Questions about the array below.
1) What is the smallest entry in the last column?
2) What is the second entry on the main diagonal?
3) What is the fourth entry in reading order?
4) What is the second entry on the diagonal from the top-right corner?
5) What is the third entry on the main diagonal?
6) What is the bottom-left entry?
7) What is the first entry on the main diagonal?
8) What is the smallest entry in the first column?
144  123  129  118  143  137  119  124  132  125  116  138  128  122  119
140  133  128  123  137  141  126  127  125  141  123  128  134  121  123
105  134  122  134  109  122  133  121  115  137  141  111  122  143  134
146  127  126  120  144  130  123  129  133  127  115  140  135  116  118
150  119  130  113  148  142  116  123  134  124  111  140  127  113  111
148  131  124  126  141  129  126  135  133  132  121  138  137  121  127
111  140  122  139  112  109  142  133  122  134  136  118  137  130  135
120  126  134  135  122  130  126  127  131  125  138  127  120  142  139
150  112  123  110  146  137  110  119  132  118  108  140  121  122  110
100  139  124  137  104  119  139  123  114  142  139  106  129  136  133
106  137  121  136  108  115  142  132  116  134  140  111  128  139  139
124  134  135  130  127  124  140  140  130  125  131  129  132  129  139
1) 110
2) 133
3) 118
4) 121
5) 122
6) 124
7) 144
8) 100

W =
array([[122, 130, 152, 132, 112],
       [147, 126, 106, 126, 150],
       [136, 144, 114, 135, 144],
       [141, 140, 109, 114, 137],
       [139, 113, 117, 133, 129],
       [107, 114, 148, 107, 118],
       [154, 143, 124, 113, 143],
       [128, 124, 125, 134, 110],
       [128, 128, 140, 134, 107]])
The entry just right of 141?
A: 140
The centre entry?
A: 117
The entry in the bottom-left corner: 128
The entry directly above the centre entry is 109
The entry in the top-right corner?
A: 112
The third entry on the main diagonal?
A: 114
The entry in the top-left corner?
A: 122
The first entry of the smallest entry's row is 147
The largest entry in the first column: 154
The 3rd entry, reading row by row?
A: 152
The entry just right of 139?
A: 113
The entry just right of the smallest entry: 126
The largest entry in the last column: 150
The fourth entry in reading order: 132
The entry just right of the centre entry: 133
The minimum is 106
The smallest entry in the last column -> 107
The 2nd entry in reading order?
A: 130
The entry directly below 137?
A: 129
The entry directly below the centre entry?
A: 148
The bottom entry of the column that holds the smallest entry?
A: 140
The entry just left of 106: 126
The 2nd-last entry, reading row by row: 134
The last entry in the row that holds the largest entry: 143
The fourth entry from the end, reading row by row?
A: 128

Read these off the array that follows.
1) Report the entry in the top-right corner.
2) Report the entry just right of 106.
3) Report the entry directly below the smallest entry.
4) Report the bottom-right entry.
5) Report the entry just left of the smallest entry.
6) Report the largest entry in the first row.
7) Report the entry in the bottom-left corner.
8) Report the largest entry in the last column.
[[136 121 115 131 140 130 119 124 133 134]
 [135 146 118 122 146 119 118 146 130 111]
 [111 106 114 138 145 153 139 118 110 111]
 [150 121 110 130 153 135 108 122 147 140]
 [140 120 119 143 136 112 122 143 129 113]
 [133 137 121 118 131 131 124 131 140 129]]
1) 134
2) 114
3) 121
4) 129
5) 111
6) 140
7) 133
8) 140

134  141  119  125  125
130  140  128  121  120
144  153  105  129  139
131  140  134  120  119
117  133  139  115  120
116  136  122  141  130
139  128  110  107  133
123  132  133  130  137
143  134  106  108  129
113  142  124  137  143
122  142  119  125  144
124  141  132  128  124
130  137  136  139  132
115  133  108  139  141
136  137   98  123  132
119  148  130  130  129
Counting starts at 0.
The entry in row 1 and column 1: 140
The entry in the top-right corner is 125
The entry just right of the smallest entry? 123
The entry directly below 153: 140
The bottom-left entry is 119
The entry in row 2 and column 0: 144
The minimum: 98
The entry just left of the smallest entry? 137
The top-left entry? 134
The entry in row 0 and column 2 -> 119
The bottom entry of the column that holds the largest entry: 148
The entry at row 2, column 1 -> 153
The entry in row 1 and column 2? 128
The entry at row 1, column 0 -> 130
The entry directly below 106? 124
The entry at row 2, column 2? 105

X =
[[128 116 125 128 121 135 128 132 125 129 133 138 125 127 114]
 [147 142 132 140 123 105 142 129 134 107 130 128 127 119 127]
 [134 127 128 131 125 118 126 126 118 149 130 132 128 127 136]
 [143 123 126 130 123 136 123 130 134 131 128 123 128 135 127]
 [121 115 124 142 129 142 127 129 122 108 130 116 128 130 139]
 [133 147 124 124 124 113 132 135 128 130 119 131 125 134 134]
 [120 131 128 123 123 153 137 129 134 110 133 132 126 121 134]
 [134 125 131 143 119 153 129 133 127 128 127 128 125 139 128]
 [139 119 127 141 132 147 127 131 133 113 119 122 130 122 114]
 [122 127 129 149 135 127 128 132 133 131 130 123 133 145 125]
 [136 115 126 126 131 113 129 128 126 139 124 123 130 120 130]
 [135 138 127 132 131 132 129 130 125 123 122 131 130 128 121]
 [123 110 122 126 118 131 121 130 127 123 136 133 133 131 126]
 [119 135 131 130 131 129 136 126 129 131 127 137 131 124 134]
 [130 134 130 138 137 104 131 129 124 129 124 133 127 132 134]
 [133 130 125 128 121 131 124 126 125 131 132 120 130 123 126]]
Counting starts at 0.
The entry at row 2, column 0: 134
The entry in row 0 and column 0: 128
The entry at row 0, column 1: 116
The top entry of the column that holds the smallest entry -> 135
Report the bottom entry of the column that holds the smallest entry.
Answer: 131
Report the entry in the bottom-right corner.
Answer: 126
The entry just left of the smallest entry -> 137
Report the entry in row 0 and column 2.
Answer: 125
Report the entry in row 2 and column 2.
Answer: 128
The entry in the top-right corner -> 114
Report the bottom-left entry.
Answer: 133
Report the entry in row 1 and column 0.
Answer: 147

[[134 134 131 129 138 154 129]
 [158 128 138 130 135 135 129]
 [128 132 148 128 146 145 129]
 [128 136 130 131 136 153 149]
 [132 128 148 128 148 140 132]
 [158 129 131 132 133 134 141]
 [157 128 148 131 135 133 144]
 [128 145 129 128 145 140 149]
 [127 149 142 128 156 135 131]
 [139 130 144 131 136 140 149]
 [127 149 128 128 157 137 129]
 [132 138 129 131 137 154 131]
 [128 143 131 128 157 132 145]
 [157 128 136 132 138 146 130]
 [127 149 146 128 140 132 139]
 [130 128 148 131 141 150 134]]
Indices start at 0.
The top-left entry: 134
The entry at row 2, column 0 is 128
What is the entry in row 0 and column 2?
Answer: 131
The entry in row 1 and column 0: 158
What is the entry in the bottom-right corner?
Answer: 134
What is the entry in the top-right corner?
Answer: 129
What is the entry in row 0 and column 1?
Answer: 134
The bottom-left entry is 130

x =
[[136 140 126 123 115 137 129 133 132 125 143 140]
 [141 104 123 126 143 136 132 138 124 107 116 139]
 [137 140 126 122 115 138 129 133 131 125 145 141]
 [138 143 128 120 113 139 127 133 131 126 150 142]
 [137 100 124 130 143 133 131 139 126 117 113 135]
 [136 152 128 121 108 140 127 132 132 131 155 142]
 [141 102 123 126 144 136 132 139 124 107 115 139]
 [131 104 125 134 141 128 131 136 127 126 110 128]
 [133 104 124 134 140 130 132 137 127 123 111 130]
 [137 140 127 121 115 138 127 133 131 125 146 141]
 [140 102 122 130 142 136 134 140 126 112 113 137]
 [135 141 126 123 116 136 129 131 131 126 143 138]
 [136 137 126 122 117 136 128 133 131 125 142 140]]
Indices start at 0.
Which number is the smallest entry?
A: 100
The entry at row 2, column 1 is 140
Which number is the top entry of the column that holds the largest entry?
A: 143
Which number is the top-right entry?
A: 140
The entry just left of the smallest entry: 137
Which number is the entry in row 1 and column 0?
A: 141
Which number is the entry directly below the largest entry?
A: 115
Which number is the entry in row 2 and column 0?
A: 137
Which number is the entry at row 0, column 2?
A: 126
Which number is the bottom-right entry?
A: 140
The entry at row 1, column 2 -> 123
Which number is the entry at row 0, column 0?
A: 136
The bottom entry of the column that holds the largest entry -> 142
Which number is the bottom entry of the column that holds the smallest entry?
A: 137
The entry just right of the smallest entry -> 124
Which number is the entry just left of the largest entry?
A: 131
The entry at row 2, column 2 -> 126
Which number is the entry at row 1, column 1?
A: 104
Which number is the entry directly above the smallest entry?
A: 143
The entry directly below the smallest entry is 152
Which number is the entry in the bottom-left corner?
A: 136
Which number is the entry just right of 152?
A: 128
The top entry of the column that holds the smallest entry is 140
The entry directly above the largest entry is 113
Which number is the entry just right of the largest entry?
A: 142

Read these off the row that follows.
1) Give the second entry from the right.
2) Give the last entry.
3) Give the first entry.
[136 128 128 150 129 127]
1) 129
2) 127
3) 136

M = [135 134 154 130 116 128 121 110 112 129]
The first entry is 135
Which number is the minimum?
A: 110
The entry just left of 130 -> 154
